Small tables with named rows and columns. After each table, cells are looked up by row and column.

Table rigonam
,kepu,kif,sisa,tif
turunef,136,117,140,141
vav,139,140,127,114
koga,133,152,52,103
pim,136,140,142,130
bokilir,153,133,173,158
kidazi,35,53,134,37
sovivos,157,154,96,125
zon,132,153,83,117
vazilin,151,129,218,223
gav,146,174,81,91
met,146,135,211,222
mafor,145,198,51,84
luv,148,131,147,158
kefazig,157,132,151,165

bokilir, kif => 133
turunef, tif => 141
kidazi, kepu => 35
mafor, tif => 84
mafor, sisa => 51
sovivos, tif => 125
luv, sisa => 147

zuduvo.csv
,duret,suluv,sim,pozifi,siruzuv,lon,nidi
pusun,377,378,375,376,379,378,376
rup,321,237,413,348,611,366,295
sud,372,278,370,488,523,381,303
gura,420,481,359,372,228,329,491
zof,383,397,359,386,366,362,375
nimer,392,345,333,323,390,395,421
fisi,344,456,426,555,388,358,334
nim,358,355,386,355,432,368,368
pizukag,357,300,386,406,509,385,353
ped,351,813,510,317,546,541,361
delon,429,283,297,269,371,440,352
medov,403,311,290,268,405,404,426
zizu,332,490,419,146,264,395,385

suluv of zof = 397
siruzuv of zizu = 264
sim of ped = 510
lon of fisi = 358
siruzuv of fisi = 388
suluv of gura = 481
nidi of pusun = 376
nidi of rup = 295
duret of gura = 420
siruzuv of ped = 546
lon of nim = 368
siruzuv of delon = 371
sim of sud = 370
nidi of nim = 368

Table nomot
columns: bokeza, genu, vepi, ridinot, fimiv
mipufa: [35942, 53029, 62728, 75003, 35830]
ziba: [67390, 35138, 47678, 14239, 40206]
sol: [57831, 53120, 63954, 32543, 35808]
piluni: [47444, 45626, 54379, 51675, 37641]

ziba, ridinot => 14239
ziba, bokeza => 67390
ziba, genu => 35138
mipufa, ridinot => 75003
piluni, fimiv => 37641
ziba, fimiv => 40206
piluni, genu => 45626
piluni, bokeza => 47444
mipufa, bokeza => 35942
sol, genu => 53120
sol, bokeza => 57831
piluni, ridinot => 51675
mipufa, vepi => 62728
sol, vepi => 63954
mipufa, fimiv => 35830
sol, ridinot => 32543
ziba, vepi => 47678

Table lifeli
fields: purel, teko, pusola, sapusek
sezi: [-24.86, -2.55, 51.10, -12.75]
zono: [4.41, 29.21, 16.96, 12.98]
ripivu: [-3.40, -3.15, -57.95, -4.13]
zotam: [-2.53, -12.16, 32.78, 15.56]
lomev: [15.17, 8.62, 11.74, 51.27]
penunus: [15.15, 28.75, -31.22, 21.24]
vibimip: [-13.37, 3.50, -54.08, -33.08]
supobi: [12.21, 10.85, 10.13, 36.08]

zono, pusola -> 16.96
zotam, purel -> -2.53
lomev, teko -> 8.62
ripivu, teko -> -3.15
zotam, pusola -> 32.78
vibimip, sapusek -> -33.08
penunus, pusola -> -31.22
penunus, purel -> 15.15
sezi, purel -> -24.86
lomev, purel -> 15.17
lomev, pusola -> 11.74
penunus, teko -> 28.75
vibimip, teko -> 3.50
sezi, teko -> -2.55
zotam, sapusek -> 15.56

luvozu
|  | notugu | toz | zuramel | kare | vomibov | kan |
|---|---|---|---|---|---|---|
| nul | 19539 | 3712 | -4439 | 6487 | 6739 | 1860 |
| dov | 20890 | 5573 | 65150 | -16708 | 63944 | -11570 |
| bak | -46262 | -13200 | -42686 | -17723 | -56643 | 13587 |
| zep | 10123 | 498 | -2768 | 15305 | 7390 | 4879 |
| lik | 4774 | -13890 | 5296 | 1601 | -29846 | -6074 |
| mog | 13347 | -6763 | -30283 | 19097 | 9642 | 9584 |
| puloza | 6962 | 7543 | 5879 | 15644 | 4509 | 5039 |
| merote | 41851 | 20269 | -23615 | -6562 | 44792 | 6243 |

kare of dov: -16708
kare of nul: 6487
toz of dov: 5573
notugu of mog: 13347
kan of nul: 1860
zuramel of mog: -30283
kare of zep: 15305

rut:
|  | meb | dabu | vumu |
|---|---|---|---|
| nusu | 185 | 100 | 130 |
| dezevob | 242 | 96 | 153 |
| negibor | 124 | 119 | 103 |
| vozanev | 155 | 101 | 140 |
| tatofi | 26 | 152 | 25 |
| tobuvud | 108 | 98 | 180 |
| zom | 182 | 146 | 18 |
| lano | 154 | 105 | 136 |
| debobu | 149 | 112 | 138 |

What is the vumu of vozanev in rut?
140
What is the vumu of negibor in rut?
103
What is the dabu of tatofi in rut?
152
What is the meb of vozanev in rut?
155
What is the meb of tobuvud in rut?
108
What is the vumu of tatofi in rut?
25
What is the dabu of dezevob in rut?
96
What is the dabu of lano in rut?
105
What is the meb of nusu in rut?
185
What is the vumu of nusu in rut?
130
What is the meb of negibor in rut?
124
What is the meb of lano in rut?
154
What is the dabu of zom in rut?
146
What is the dabu of debobu in rut?
112
What is the dabu of tobuvud in rut?
98
What is the meb of dezevob in rut?
242
What is the meb of debobu in rut?
149
What is the meb of zom in rut?
182

Table vegote
|  | zin | luko | tipuv |
|---|---|---|---|
| doz | 77 | 19 | 68 |
| mor | 74 | 83 | 47 |
| kizedu | 75 | 83 | 46 |
| pibi | 74 | 70 | 43 |
| vove | 37 | 75 | 70 |
| sudi | 61 | 82 | 75 |
| pemibe | 74 | 78 | 44 |
| veze | 79 | 51 | 43 |
| tuta | 65 | 92 | 64 |
| dubab | 60 | 82 | 75 |
| val | 77 | 41 | 43 |
| kad | 42 | 72 | 57 |
| sog | 73 | 78 | 45 |

What is the tipuv of kad in vegote? 57
What is the zin of vove in vegote? 37
What is the zin of doz in vegote? 77
What is the luko of doz in vegote? 19
What is the tipuv of vove in vegote? 70
What is the tipuv of dubab in vegote? 75
What is the luko of dubab in vegote? 82
What is the zin of pibi in vegote? 74
What is the tipuv of sog in vegote? 45
What is the tipuv of pemibe in vegote? 44
What is the luko of sudi in vegote? 82
What is the zin of tuta in vegote? 65
What is the luko of mor in vegote? 83

fab =
         ranama  lazufar  nati  pogon  kez  kubu
rekid       150       93   121    210  119   100
rabovo      117      116   119    145   81   140
num         138       98   126    169  152   111
fute        146      111   136    160   70    80
zivor       113      146   105     72  140    97
zugopan      96      141    88    133  184   137
nop         120      118   155     52   78   139
daruli       93      162    91     67  174   107
lub         119      106   145    113   54   154

What is the lazufar of rabovo in fab? 116
What is the kubu of daruli in fab? 107
What is the kubu of num in fab? 111
What is the kubu of zugopan in fab? 137
What is the ranama of lub in fab? 119
What is the ranama of fute in fab? 146
What is the nati of num in fab? 126
What is the lazufar of fute in fab? 111

Table fumu
	legimup	fesevot	luti	peva	zofi	par	moz	pof	mepi
sezu	0.7	-1.4	1.5	4.3	-5.2	-3.1	-2.7	3.9	5.1
negid	7.2	-2.2	1.5	0.9	-4.8	-3.4	-3.4	5.7	3.9
vas	5.7	-5.2	1.0	5.6	-1.7	-6.9	0.8	0.7	-0.9
puzin	-0.5	-1.0	1.6	4.5	-5.5	-2.7	-3.0	3.8	5.7
gabaze	4.2	-0.4	1.6	0.9	-6.2	-2.0	-4.8	6.7	6.5
mek	1.3	-4.5	1.1	7.2	-2.2	-6.2	1.0	0.0	0.4
pirela	5.9	-1.2	1.6	0.8	-5.5	-2.6	-4.3	6.3	5.4
delen	7.0	-7.2	0.8	6.8	-0.1	-8.7	2.9	-1.4	-3.8
gitem	6.6	-4.2	1.3	3.5	-2.9	-5.6	-0.9	2.8	1.1
gen	-2.0	-0.6	1.6	5.0	-5.8	-2.3	-3.1	3.8	6.4
masun	8.7	-0.7	1.7	-1.6	-6.1	-1.9	-5.6	8.4	6.2
kazel	6.8	-4.9	1.1	4.3	-2.2	-6.3	0.0	1.8	-0.1
kaves	3.2	-1.6	1.6	3.0	-5.1	-3.3	-3.1	4.6	4.7

delen, fesevot: -7.2
gabaze, zofi: -6.2
puzin, moz: -3.0
gabaze, mepi: 6.5
negid, moz: -3.4
puzin, par: -2.7
mek, moz: 1.0
pirela, moz: -4.3
kaves, legimup: 3.2
puzin, peva: 4.5
delen, luti: 0.8
negid, zofi: -4.8
gen, peva: 5.0
gitem, zofi: -2.9
gitem, peva: 3.5
sezu, mepi: 5.1

